One turn sends every row of this set to another row. A few are shown first. Where does it send the rows asked after them?
zipo: [ -1.1 -28.3  16.4  16.6  12.9  -4.4  11.3  39.8   3.9  24.8 -11.1   6.3
   5.9   3.3 -51.7  -9.2  -3.4 -11.6   8.6  20.3  -4.9 -10.4  28.1  -6.1
   0.9]
moze: [ 25.9 -25.4  30.1  -5.2 -14.3   4.9 -10.3   3.2  -4.1  -0.6   8.9  -8.7
  -4.4 -11.7  13.2 -26.1   4.6 -20.7 -19.2  -1.6  54.0   1.7  29.0  14.9
   9.1]
Sene: [ 29.4 -32.7  23.8   0.3 -13.3  11.5  -4.2   5.7  13.3   6.9  15.8  -2.9
  -0.5 -11.6  25.7 -21.9   4.3  -8.4 -14.5   2.4  52.8  10.8  23.2  24.5
  13.5]
Vidu: [ 19.1 -31.7  -5.2 -32.8   4.2  -5.9  44.5  -6.0  -4.0   6.2   6.2  36.8
   4.8 -17.3 -22.8  26.6  -0.7  -2.7   0.3  -9.3   4.5  -9.6  16.9 -27.0
   2.0]
gerur: [  1.7 -35.4  11.2  19.4  13.6   2.1  15.5  41.1  19.8  33.6  -6.2  13.2
   9.7   4.5 -41.5  -6.5  -2.2   1.0  13.6  23.6  -5.8  -2.1  23.6   3.2
   5.0]
lop: [ 39.5 -32.9  29.3  17.1 -10.5  -0.2  -5.0  -5.9  -3.9  -1.6   4.4 -21.6
  -3.7 -39.3   3.6  18.4  -1.7 -27.5  -0.7 -30.5   6.1  -9.1  25.9  24.3
  -7.2]
Temen: [  4.1 -30.6   8.1  24.5  15.3   2.7  16.9  42.9  20.8  23.0  -2.5   8.6
   4.6  -3.1 -43.1  -4.5  -7.6  -5.9  13.6  21.8  -6.6  -7.9  21.9   5.4
  10.9]
Luti: [ 29.8 -44.4  45.5  -3.0 -15.4  -5.4  -8.9 -13.4 -12.9  28.7  -7.6  -6.2
  15.0  -9.7   7.8  12.6  20.0  -6.2  -5.1 -23.7   8.1   9.7  35.4  16.5
 -31.1]
Kasav: [ 37.2 -50.8  33.7   7.5 -12.6   5.6  -0.9  -8.6  10.8  30.9   4.2   0.4
  15.0 -16.2  21.4  20.3  17.4   5.2   5.7 -20.6   5.7  16.0  27.1  29.5
 -19.3]
nemu: [ 20.8 -32.7  -7.6 -29.1   6.1  -1.8  45.6  -5.2   1.4   4.9   7.6  36.7
   3.3 -20.0 -20.5  28.1  -1.9  -3.6   1.4  -9.7   3.7  -9.4  15.7 -24.4
   4.7]
Depun: [ -2.0 -32.1  16.6  14.6  12.9  -2.0  13.4  39.0   9.9  32.8 -10.9  12.7
  10.4   9.5 -47.0  -7.9   1.0  -3.4  10.1  22.7  -5.3  -2.7  27.8  -2.2
  -1.8]
Tasuz: [ 19.9 -30.3  -5.7 -31.0   5.5  -3.6  45.3  -6.2  -1.5   3.8   7.4  35.5
   3.3 -19.2 -22.3  27.6  -3.3  -4.7   0.7  -9.9   4.6 -10.8  16.7 -26.0
   4.1]
lesop: [ -6.5  -0.2   5.8 -11.5  31.0 -21.6  -3.6  -6.0   6.7 -14.8   2.8 -18.2
 -16.4  21.8   8.3  14.6  -4.1   8.9  13.6   1.0 -12.4   1.3   4.1  13.1
   3.2]
Medid: [ 29.2 -28.2  24.6   0.6 -12.8   9.7  -7.2   6.1   6.7  -1.7  13.9  -8.5
  -5.3 -17.7  19.0 -22.6   0.2 -18.6 -18.1  -0.7  53.4   2.6  25.1  20.6
  14.6]
Bosob: [ -7.3  -5.7   8.8 -16.1  30.9 -18.9  -2.0  -8.2   8.5  -5.7   2.1 -12.1
 -10.3  28.0  12.9  15.6   2.1  18.2  15.0   4.1 -10.9   7.3   4.5  13.1
  -1.0]
segep: [ -9.1  -0.6  10.1 -16.4  30.8 -24.0  -4.1  -7.8   0.4 -11.8   0.5 -16.9
 -14.4  26.4   5.6  11.8  -2.2   8.8  10.8   0.9 -11.8   1.0   6.5   9.6
  -0.9]
kerat: [ 26.0 -35.4  30.0  -7.9 -14.8   9.5  -7.3   3.4   7.5  15.1  10.6   1.5
   3.4  -3.9  23.8 -23.9  10.7  -5.1 -15.7   2.6  54.1  15.3  26.7  20.3
   6.8]
Guz: [ -9.9  -2.8  10.6 -18.7  30.1 -24.4  -3.8  -8.5   2.6  -7.4  -1.7 -13.9
 -11.7  29.3   8.1  12.5   1.5  13.7  12.6   3.2 -10.7   6.4   7.4  10.6
  -4.3]
zedu: [ 31.0 -32.6  42.0   3.0 -14.3  -7.6 -11.0 -12.3 -23.2   9.0  -6.8 -18.9
   2.8 -24.5  -4.2  10.8   8.9 -25.8  -6.4 -30.5   7.8  -6.6  33.9  12.4
 -23.0]
kobuv: [ 23.5 -29.8  33.6  -9.6 -15.7   4.0 -10.3   0.0  -3.0  10.0   7.2  -5.4
   1.8  -2.8  15.7 -27.6   9.0 -13.3 -21.2   1.4  54.0   8.2  30.7  13.6
   3.1]
Gemod: [ 20.2 -33.9  -6.5 -30.7   5.9  -2.1  45.2  -5.1   1.2   7.0   7.2  37.8
   5.4 -17.5 -18.9  27.3  -2.0  -1.0   2.4  -9.3   4.2  -7.6  16.4 -23.9
   4.4]
bapu: [ -5.4  -3.2   5.0 -12.5  32.1 -19.5  -0.3  -5.9  11.4  -8.8   4.3 -13.8
 -14.4  23.5  13.3  17.6  -2.4  15.6  14.3   3.1 -12.1   6.0   2.5  15.8
   3.4]
mogu: [  2.1 -27.4  12.1  21.8  13.7  -1.1  13.9  41.0  10.7  19.9  -6.6   4.4
   2.6  -4.6 -48.8  -6.7  -8.7 -13.3  10.8  19.7  -5.4 -12.1  24.4  -1.0
   9.0]
Zaru: [ 18.7 -33.2  -4.8 -32.8   3.7  -3.4  44.9  -7.3  -1.3   8.6   5.8  38.3
   5.1 -15.7 -19.6  27.4   1.5  -0.6   0.7  -9.2   4.1  -7.1  16.8 -24.9
   2.2]
Vugal: [ 41.8 -44.7  23.9  20.0  -8.8   8.4   0.9  -3.5  17.1  12.7  10.2 -10.3
   2.8 -34.0  19.9  24.7   3.9  -7.4   6.4 -24.5   5.0   6.0  22.3  35.3
  -5.1]

Depun turns into Temen
segep turns into Bosob
Now these:
Vugal turns into zedu
Medid turns into kobuv

